(in the rows, 128 means zero)
Rotation paths and how fast each direction turns (degrees each step)
Each turn is a multiple of 5 degrees from 10 to 175, or 0.
Each row of a path follows its step; steps can be skipped.
Rotation 1:
step 0: [126 138 137 116 123 148 129 128 136 127 126 126 117 128 128 125 133 125
 131 123 127 134 129 126 123 126 130 123 129 115 128 121 123 120 126 120
 122 123 131 130 129 136 135 126 137 141 124 125 124 134 120 138 146 123
 132 125 127 132 124]
step 5: [136 126 128 118 134 133 119 122 132 132 134 129 122 128 145 132 137 130
 134 117 116 133 123 132 119 123 133 122 122 132 127 131 119 121 123 131
 116 134 118 141 127 131 128 133 125 122 124 129 126 130 131 123 120 121
 126 133 123 118 114]
step 10: [122 143 132 127 122 136 135 123 133 132 127 125 121 136 130 120 119 134
 123 126 121 131 133 124 128 123 128 129 127 126 137 130 125 132 127 141
 121 125 119 147 130 134 133 127 139 135 126 124 131 123 142 126 139 117
 136 125 122 131 134]
step 24: [124 135 135 118 121 136 123 131 129 131 123 121 133 128 135 135 130 139
 146 121 121 119 131 144 122 130 130 120 135 126 123 131 123 117 123 131
 123 133 121 137 128 126 129 126 132 120 133 135 119 130 124 132 129 119
 124 125 121 135 120]
step 27: [122 130 133 123 126 136 115 134 128 127 133 112 125 130 136 123 127 137
 139 130 130 138 126 122 126 122 130 134 134 116 135 129 123 116 136 129
 126 134 122 135 130 138 123 131 132 129 132 132 119 137 110 133 132 127
 134 127 122 134 120]
step 28: [126 139 122 133 136 127 120 121 123 135 138 129 119 142 135 113 123 133
 130 128 122 126 118 130 126 128 130 132 129 122 133 128 138 125 134 140
 122 124 126 133 131 140 123 125 129 138 143 127 126 130 132 135 122 122
 137 126 131 121 138]
step 29: [121 136 126 121 120 125 133 125 139 133 129 123 123 128 139 131 121 118
 135 117 114 130 114 120 120 125 131 139 117 119 132 126 127 135 136 129
 126 127 129 141 130 135 134 122 123 129 122 130 124 128 128 129 130 114
 131 130 119 127 132]
step 31: [128 142 140 125 130 138 136 115 125 125 137 132 121 122 124 127 126 137
 123 133 120 134 124 129 133 124 121 127 120 125 128 127 134 129 128 134
 120 123 125 140 125 130 133 126 133 137 136 122 132 119 139 145 129 115
 132 128 125 121 133]
Directions:
[127 129 127 129 129 126 127 123 129 128 129 132 127 128 128 126 129 130
 128 130 127 126 127 130 130 130 126 128 127 128 127 128 127 127 130 125
 130 130 129 130 125 131 126 126 126 125 128 130 129 129 129 130 128 127
 129 130 130 127 125] => 110
[130 126 126 128 130 127 126 127 129 128 127 129 128 131 129 129 130 127
 132 131 128 129 128 128 128 132 126 128 131 127 129 130 128 126 128 129
 127 130 127 127 128 127 129 131 128 124 130 127 128 127 126 127 125 127
 130 127 124 127 126] => 35
[126 129 129 127 128 128 130 127 127 129 126 131 128 129 129 130 131 128
 127 129 127 131 125 128 128 127 123 127 129 129 129 126 132 130 129 128
 129 127 130 128 131 128 128 125 128 127 131 125 124 128 128 128 127 130
 127 129 130 127 130] => 130
[129 129 126 126 128 129 129 127 131 129 127 129 127 127 124 129 128 127
 126 129 128 129 125 127 129 130 131 125 127 131 127 126 128 128 129 126
 128 129 125 125 129 127 128 128 127 130 128 131 125 125 127 131 130 129
 131 127 127 128 127] => 20
Rotation 2:
step 6: [123 123 130 121 134 135 140 138 129 127 134 139 123 122 126 148 130 129
 128 137 121 123 134 137 119 138 123 121 126 132 131 132 132 129 128 135
 131 114 125 136 134 122 128 133 118 128 129 124 139 134 120 129 137 125
 148 130 134 126 120]
step 8: [122 134 122 141 124 122 133 118 132 131 127 135 128 127 116 138 129 137
 130 126 130 121 135 127 132 141 123 121 125 132 126 132 117 120 124 134
 126 121 144 134 142 132 122 123 109 125 127 117 121 122 121 132 133 130
 125 136 136 125 130]
step 10: [132 134 125 131 128 123 127 126 111 121 128 135 130 137 123 130 136 130
 138 131 121 129 131 130 115 128 128 133 133 127 124 135 117 112 137 142
 135 133 146 128 124 119 124 138 125 138 119 117 129 129 131 140 129 129
 134 132 129 133 129]
step 12: [123 115 128 129 133 137 127 124 128 116 123 125 131 123 121 120 135 138
 136 135 131 137 129 133 136 126 137 138 131 120 136 136 140 122 130 130
 131 131 138 132 136 121 118 126 114 130 120 126 133 122 130 142 124 118
 135 130 129 132 143]
step 13: [125 128 119 138 137 132 127 132 126 122 134 144 133 148 114 134 136 127
 125 143 127 126 131 137 133 141 133 128 128 125 126 132 125 133 133 135
 135 122 138 128 133 134 123 135 116 128 129 129 127 124 131 128 120 115
 130 122 129 115 126]
step 19: [136 124 127 122 121 140 125 138 130 116 130 130 131 121 129 136 134 137
 137 123 118 133 136 138 128 133 124 127 138 126 131 125 120 120 130 135
 133 129 133 123 123 120 132 135 123 134 124 110 137 123 123 140 133 122
 144 127 129 138 122]
step 27: [143 134 119 133 123 134 129 133 111 127 129 132 128 128 133 131 136 127
 143 129 123 124 146 133 126 129 133 116 136 125 128 129 125 121 136 127
 130 129 139 135 133 123 125 134 122 118 116 123 134 129 132 136 130 122
 131 143 130 135 129]
step 31: [115 126 124 125 131 146 126 138 134 114 127 148 129 137 127 135 134 124
 131 131 120 127 129 128 120 132 142 129 130 123 118 124 134 128 128 145
 122 124 129 132 129 122 126 133 114 124 128 125 130 125 129 130 131 131
 136 127 132 116 132]
Directions:
[127 125 133 129 129 129 129 129 131 126 128 129 131 128 126 129 128 129
 129 127 127 128 129 128 127 132 129 127 130 128 127 131 127 131 129 125
 130 129 126 130 126 128 128 128 129 127 124 129 128 127 129 127 128 126
 128 129 126 130 127] => 55
[129 129 129 133 125 127 128 128 127 125 128 127 125 129 131 128 128 130
 128 127 129 128 128 128 128 129 129 129 130 129 127 128 128 126 129 124
 127 128 128 125 129 128 126 131 128 127 127 123 128 131 129 127 130 129
 127 125 129 130 128] => 40
Rotation 3:
step 0: [128 129 128 136 129 137 124 113 130 126 129 124 129 127 121 139 117 124
 131 124 149 138 135 129 124 128 131 124 122 134 122 119 132 120 136 124
 138 120 133 133 127 129 134 124 136 122 133 131 120 128 125 130 124 129
 135 126 128 129 121]
step 4: [131 131 116 115 134 131 120 121 124 128 114 122 132 119 128 132 120 142
 122 138 135 125 129 133 133 128 138 125 121 131 133 134 119 126 136 128
 131 127 124 134 132 122 125 136 126 124 114 131 121 123 137 126 124 131
 134 123 127 128 127]
step 6: [129 124 130 110 133 130 133 125 124 121 123 131 123 125 119 137 132 124
 135 134 140 130 126 127 131 131 125 137 132 137 128 123 126 118 129 132
 134 126 117 130 146 134 132 135 131 135 122 131 134 117 132 122 122 125
 134 124 135 135 131]
step 7: [123 128 120 124 140 129 131 128 131 121 131 125 132 123 134 121 129 115
 131 127 126 121 132 136 132 112 117 126 137 143 120 132 123 132 124 128
 138 129 132 138 134 137 131 126 138 121 122 126 118 131 130 127 124 128
 133 123 121 126 124]
step 10: [137 131 125 123 123 129 140 119 122 124 124 143 133 131 117 128 133 126
 123 135 130 119 137 138 129 127 132 122 131 127 122 120 133 122 130 111
 126 126 121 130 133 124 125 125 136 123 119 128 133 134 130 132 131 118
 126 120 129 122 121]
step 11: [126 130 130 119 124 127 122 134 122 130 135 122 137 126 121 130 135 128
 121 134 132 133 123 127 127 118 121 129 124 136 124 116 140 140 137 125
 124 127 124 121 143 132 131 131 130 126 117 140 120 129 127 124 130 131
 126 125 118 136 119]
step 22: [127 125 129 123 130 129 131 126 130 124 128 122 136 109 135 145 130 134
 138 135 133 124 129 132 141 127 131 128 133 128 123 133 128 128 126 127
 138 123 117 136 138 139 125 129 122 130 124 131 125 129 132 124 117 124
 126 127 123 132 141]
step 24: [133 122 130 124 141 131 131 120 136 137 132 137 134 120 126 137 142 123
 133 138 120 127 128 122 125 124 123 137 139 131 119 128 135 133 126 132
 130 126 124 126 134 130 133 129 131 127 125 131 122 117 122 134 120 112
 135 132 131 135 122]
Directions:
[126 129 129 125 130 125 127 128 128 129 128 126 128 130 132 128 126 131
 128 129 130 126 128 128 129 128 128 128 129 129 127 127 126 129 128 127
 125 129 127 132 131 132 127 128 127 129 131 127 128 126 128 127 128 130
 127 128 133 129 129] => 45
[131 128 126 128 129 127 129 128 128 127 130 126 128 127 130 126 130 129
 129 129 129 128 124 127 128 128 132 131 126 131 129 130 130 127 125 130
 125 128 127 125 131 127 128 129 128 129 128 131 127 129 130 127 126 127
 130 131 128 130 128] => 140
[127 128 127 127 124 129 125 128 128 128 129 129 127 132 128 127 130 131
 130 129 128 129 129 129 129 129 131 125 131 129 127 127 130 131 128 128
 125 126 129 128 128 127 125 127 127 128 128 130 129 127 127 129 127 128
 129 128 126 125 123] => 45
[126 125 128 131 126 126 128 130 127 130 127 130 127 129 129 128 129 128
 128 125 127 130 127 128 129 128 125 131 130 130 125 129 125 128 130 127
 128 125 131 127 129 129 129 127 127 124 126 128 129 127 129 127 127 127
 133 130 131 128 129] => 65
[127 131 128 128 129 125 126 130 128 127 129 132 128 130 127 128 130 124
 129 129 129 129 130 126 129 128 128 129 127 130 127 125 129 129 127 128
 127 133 130 130 130 125 129 128 128 129 127 127 128 126 128 127 131 124
 128 128 127 128 130] => 80
